(in the rows, 128 means zero)
One turn moves each row of this set onto another row. After a few examples, where does it send each row asked below?
J_868: [140 157 134 115  98 119 152 125 106 158 151  94 146 153 143 107 136 113
 129 134 128 165 120 111  73 150 130  99 153 144 136]
J_406: [130 151 150 119  80 118 143 131  97 159 160 137 149 160 127 119 137 110
 102 149 127 156  89 100 101 154 151  96 165 133 147]
J_648: [150 150 134 160 123 152 142 129 120 119 112 136 126 111 114 162 116 151
 122 140 126  95 141 109  94 124 124 136 123 124 143]
J_562: [136 161 123 147 137 122 145 125 140  87 125 155 142 113  95 138 128 124
 109 129 118 118 119 131 118 101 125 132 141  92 137]
J_303: [123 129 129 115  98 149 130 126 116 156 124 140 171 166 139 121 116 102
 130 153 142 156 111 138  72 156 139 110 149 146 152]
J_752: [123 137 119 133 105 125 144 114 102 151 149 101 156 154 140 116 148 119
 139 143 141 175 130 116  81 167 132  91 162 129 142]
J_350: [148 152 125 181 131 142 160 131 122 120 120 125 130 120 115 145 115 136
 123 132 135  89 141 118 118 118 134 130 115 117 140]
J_98: [135 138 148 153 123 127 134 150 116 102 129 136 141 102  98 138 139 143
 122 130 133  94 144 108 119 125 101 105 165 113 103]
J_953: [139 156 123 154 144 141 147 129 130  73 115 148 143 116 102 147 127 121
 105 125 136 116 123 127 108 112 137 115 160  88 140]
J_359: [123 141 133 137  86 124 150 116 102 157 166 129 148 149 153 132 125 109
 101 149 125 144  76 104  90 149 151  88 170 131 147]
J_897: [124 136 135 135  79 121 142 114 104 157 160 149 162 177 136 113 145 106
 107 156 137 150  93 123 107 153 139 100 153 120 150]
J_623: [125 137 158 157 129 129 133 145 114 113 126 143 154 104  79 129 111 147
 121 131 127 102 139 123 129 125 117 117 155 111 114]
J_71: [144 154 130 104  91 150 130 140 117 144 133 130 156 169 131 127 120  90
 122 151 142 151  98 122  70 146 141  98 163 152 156]
J_900: [132 149 127 115 107 124 143 112 100 149 144  94 150 157 134 102 123 122
 129 151 122 166 102 118  61 138 122  98 173 123 132]
J_558: [128 142 136 120  94 148 127 138 115 162 143 117 169 159 129 124 118  91
 130 170 140 132 104 120  75 132 138 101 170 154 156]
J_930: [139 163 128 144 139 126 147 126 129  90 124 166 144 124 107 141 145 130
 105 129 126  99 120 115 103  91 138 122 149  98 138]
J_838: [133 142 132 160 130 120 136 153 128  98 133 135 140 108  85 139 124 131
 136 138 132 101 140 118 139 123 112 108 151 119 111]
J_486: [142 143 121 170 129 141 150 141 134 113 108 136 119 109 110 163 106 137
 122 139 127 112 134 115 122 123 131 136 123 117 138]

J_752 moves to J_897
J_953 moves to J_350
J_558 moves to J_900
And these:
J_868 moves to J_406
J_838 moves to J_562
J_98 moves to J_930

One turn moves each row of this set onto another row. After a few examples, where does it send each row asked below?
J_154: [ 86 147 156 142 116 121 128 117 129 188 149 114 101]
J_105: [ 77 152 158 135 130 119 129 121 135 174 145 106 108]
J_459: [111 137 133 159 100 150 162 177 156 171 141  97  76]
J_412: [ 92 148 168 150 109 125 128 121 120 189 153 112 112]
J_610: [108 154 163 121 137 167 141 131 136 142 124 106  94]
J_261: [ 91 157 128 141 138 111 131 143 155 180 110 100 121]
J_677: [125 173 151 190 115 147 125 156 114 158 113 107 103]
J_499: [119 151 161 121 121 172 140 128 127 142 128 103  88]
J_116: [111 157 146 127  81 156  97 164 156 171 131  83 117]
J_337: [119 150 145 129  93 161  95 160 158 183 131  81 110]
J_964: [128 149 125 128  87 158 101 149 148 179 137  86 116]
J_641: [103 169 152 118 112 169 140 128 126 144 116 104  88]
J_172: [ 97 111 138 154  87 144 113 151 159 150 101 125 108]
J_527: [112 142 128 163 103 142 166 174 158 176 131  88  81]
J_380: [110 167 171 189 122 148 126 163 126 158 106 105  98]
J_525: [ 99 136 143 164  84 142 148 147 139 128 123  99 139]
J_398: [126 172 152 182 117 137 116 162 117 164 109 106  95]
J_698: [ 88 105 143 149  91 152 115 145 151 157 105 126  94]
J_162: [ 94 147 135 145 126 110 150 135 141 197 124 109 119]
J_625: [ 93 121 143 151  70 141 114 146 159 146 110 117 115]
J_36: [114 138 126 159  95 134 168 163 147 184 140  90  82]
J_328: [125 126 138 168 114 138 158 172 156 178 144  91  90]
J_976: [ 89 129 149 168  79 149 133 147 129 131 124 103 135]
J_109: [ 91 156 137 140 137 110 147 142 146 183 118  99 127]
J_465: [ 92 117 145 174  96 151 127 151 129 135 112 113 133]
J_452: [124 154 150 196 118 149 118 152 119 163 108 112 103]
J_723: [121 159 148 137  98 167 100 156 154 187 138  81 118]
J_747: [123 150 156 126 119 172 148 128 131 138 116  95  89]

J_976 moves to J_109
J_105 moves to J_465
J_116 moves to J_610
And these:
J_261 moves to J_698
J_641 moves to J_380
J_499 moves to J_677
J_459 moves to J_723

